Rotation paths and how fast each direction turns (degrees a step):
Each turn is a multiple of 5 degrees from 10 to 175, or 0.
Each row of a path follows its step; steps can be skipped.

step 0: [ -5.7  48.6  -5.2   0.1 -22.8  -5.7 -36.0  18.5 -11.1  -8.0   8.8   9.5
 -11.1  10.5   3.2  -6.7   7.4   6.9  26.7  22.3 -16.4  16.7 -26.1 -11.9
 -43.8  10.9  10.1 -21.4   7.9  12.9  14.5  25.3  -1.6  -6.7  26.0  29.2
   1.0 -10.9 -24.9  12.0  16.3   8.3 -34.1 -27.9 -12.8   4.2  10.6 -23.3
  43.8   8.3]
step 1: [ -7.6  -2.7 -18.1 -29.8  10.6 -11.5 -24.2  19.0  10.3  -1.8  -2.3  21.0
   6.4 -17.1   0.4 -36.5   4.7 -24.7  25.4  36.9 -44.9  12.7   2.5  -5.8
 -25.4  15.7   6.1  11.1  25.0   7.6  18.9   5.0  -4.2 -37.3   0.4 -22.2
   5.8  -0.2  27.1  26.5  33.6 -15.1  44.4  12.8   4.8 -18.3   1.6 -13.2
  -5.1  14.3]
step 2: [-29.2 -10.6  -1.5   2.5  17.4  27.6 -26.7   4.9  -6.4  27.1  17.2   8.0
 -48.7   3.7   0.7   5.2  18.4 -24.9   8.5  38.3   1.1   6.4  10.8 -15.0
 -20.1   2.1 -25.1  20.5  -0.4   8.6  -8.6  23.2 -17.7  -2.9   4.1  12.4
  26.5 -20.1 -52.8  21.9   7.2 -28.5  -1.6 -18.1   1.8   6.9 -12.1  -6.0
  31.0  24.1]
step 3: [ 10.2  35.3  -5.1 -14.7  -9.3   5.3 -15.6   6.8  13.5 -31.1 -12.9  14.5
 -19.1 -10.2   9.2  -6.3  44.3  16.3  28.5   8.3 -22.5  -2.1  -1.3  14.7
 -43.4   6.9 -10.1  40.8  11.8 -23.7  -0.8  34.8  -2.3 -17.4  -1.3 -32.1
 -10.8   8.8  -3.7 -18.1  32.7   1.3   7.1 -40.3  15.2   2.9  21.1 -12.7
  10.8   3.5]
step 4: [  3.6 -26.2 -20.1   3.2  11.0  57.2 -11.6  26.2  -4.3 -16.9   3.0  36.3
  17.6  19.9   8.5 -23.4  32.6 -14.9   5.3  18.6   3.3 -19.4 -10.7  18.3
   0.4 -12.5 -26.3   6.5  18.6  14.8   6.1  30.4 -19.2 -33.0  15.7  17.0
  -1.4  -2.9  -8.9  21.8   9.1 -38.9  23.4  13.5 -19.5  -7.2   1.2 -18.4
  -6.7  11.9]
step 5: [  6.3  -7.1  -7.4  30.0  13.1  13.8 -17.1 -16.0   1.8  -7.7 -31.5   2.9
 -36.5 -23.3  10.3  -3.0  34.3   2.9   7.3  -0.1 -47.7  26.1  -5.8  10.2
  -1.6 -21.1 -10.1  47.0   8.5  10.4 -18.2 -12.3   9.9 -19.1  16.8  -3.8
  14.9  -3.6 -32.6   8.6  -1.0  -4.2 -10.1 -15.3 -30.9  39.7  23.6  -4.3
  17.0  23.8]
step 6: [ -4.5 -16.0  -9.3  -8.4 -36.8  12.4 -30.0  -4.3   8.5   2.9 -30.0  39.6
  28.0  41.0   2.3  17.9  38.6   6.4  33.4  24.0  -6.5  17.5 -10.7  17.0
 -22.6  -2.3  -6.6 -11.1   6.6  -2.3   6.3   6.1 -20.8 -12.1  10.8  26.1
  -6.9  12.2  -1.0 -20.5  13.9  14.2  27.2 -23.4  -8.4  19.0  31.2 -29.6
  10.0  -7.8]
step 8: [-25.0 -35.7 -20.7  -4.5  -0.1 -20.2 -16.1 -10.0  12.5  23.3  -0.9  31.8
  -7.4  18.7   5.1   4.7  27.5   2.1  30.8   6.6 -18.5  28.6   2.8   5.4
 -15.1  10.9 -17.5  33.1  31.5   9.3 -10.4 -24.3  24.7 -12.1 -24.1  -1.3
   6.0 -28.7 -31.1 -15.5  23.1   9.9  13.1  11.4  -2.9  15.9 -17.4 -12.7
  46.4  -5.3]
step 9: [ -2.4  23.7  -3.5   0.6 -32.8  -7.2 -59.9  -1.9  15.5  16.9 -19.5  17.3
   3.0  15.9  -7.2 -14.4  44.6   0.2   4.6  21.3  14.2   3.7 -10.3  11.1
  -2.7  31.8 -19.2 -15.7  12.1  -2.4 -13.9  44.8  17.0 -30.0  -8.0   3.0
  -6.0 -21.7 -11.9   5.2 -12.2  -2.7   1.7 -45.6   3.1  -8.6   1.3  29.3
  -2.4  11.0]
Directions:
[  0.5  -1.1   3.4  -5.9 -15.0   5.3   8.9  -4.8  -0.8  -3.8  -1.9   2.5
  -2.1   9.5   7.2  -2.4  -3.9  -3.8   1.7   7.6   4.0   3.3  -1.8 -11.3
   5.9  -4.0  -8.7  -3.1  -1.6   5.2   5.6   2.0  -6.9  -0.4   3.6  -2.2
  -1.5  -9.3 -12.3  -7.1  -0.5   2.6  -9.5   6.7  -5.6 -12.4   2.6   2.2
   3.1   5.5] -> 170
[ -7.6   0.6   4.0 -11.1  -2.5   4.2  -6.4  -4.5   2.3  -9.4   0.5   2.2
   0.9   2.7  -5.8   5.5  -1.0   7.6  -1.0   8.5   1.9  -1.1  -4.6  -5.1
   3.2   5.1   2.0   5.1  -5.7  -8.1 -10.7   0.8   1.3  -8.4  -3.4   2.7
   9.5   0.6   5.5  -2.1  -2.1   5.1 -15.8  -8.7   0.2   3.1   6.5  -1.9
   3.1 -14.6] -> 120
[ -5.7  -2.4   5.6   9.0   4.1   3.2  -2.0   7.4   1.5  -2.6  -3.2  -2.4
  -5.1   5.3  -2.9  -4.7   7.2  -1.4   2.5   1.9   9.4  -1.9  -1.5  -2.4
   2.8   6.4  -2.1  11.2   0.9  -1.6  -7.8   8.7  11.5   6.0   1.2  -8.4
 -10.2  -1.7  -5.6  -8.0   8.4  -3.1  -2.6   2.7   4.8  -6.9 -11.1   0.7
 -11.6  -8.5] -> 60
[  2.3 -10.3   0.0  -2.7  -3.8   8.9  -2.8  -0.6   0.1   5.0  -4.4   3.2
   0.2  -1.9  15.0  -1.8  12.7  -1.2  -5.8 -10.2   6.0   3.4   8.1   4.2
   7.3  -5.2  -3.2   3.9  -3.4   0.1  -0.7   0.3   8.2   3.4  -1.7   3.3
   6.4   8.9  -0.1  -1.7  12.3   0.2   3.6  -4.2  -7.1  -2.5  14.8   0.7
   3.6  -5.0] -> 25
[  3.0  -3.6   3.5  -3.0  -5.6   6.5   2.0  11.9  -5.7 -13.0   0.3   5.9
   6.0   1.0  -7.7   0.6  -3.9   5.5   0.5  -3.2   2.5  10.6   2.8 -13.2
   1.5   0.9   4.4  -1.8   5.0   4.6  -8.8  -0.2   3.7  -4.4  -4.6   1.5
   1.3   4.7   2.1   8.4  -2.4 -10.4  11.7   1.6   6.2  -4.9   6.1   9.1
  -5.4   6.6] -> 125
[  4.0  -5.8  -3.5   0.5   1.7  -0.1  10.4  -2.1  -5.5   9.5   5.6   1.3
  -1.1  -1.6  -3.7  -9.3   0.1  -5.1   9.1  -7.6   0.6  -6.3  -0.7  -6.6
 -17.2   0.6  -2.8   1.2  -1.6   0.6 -10.8  -4.6   4.0   4.0   1.6   3.7
   2.0  -6.2  -5.4   7.2  -5.7  -1.0  -9.6  -7.6  -5.2  -1.5  10.5  -0.5
 -11.2  -3.4] -> 140
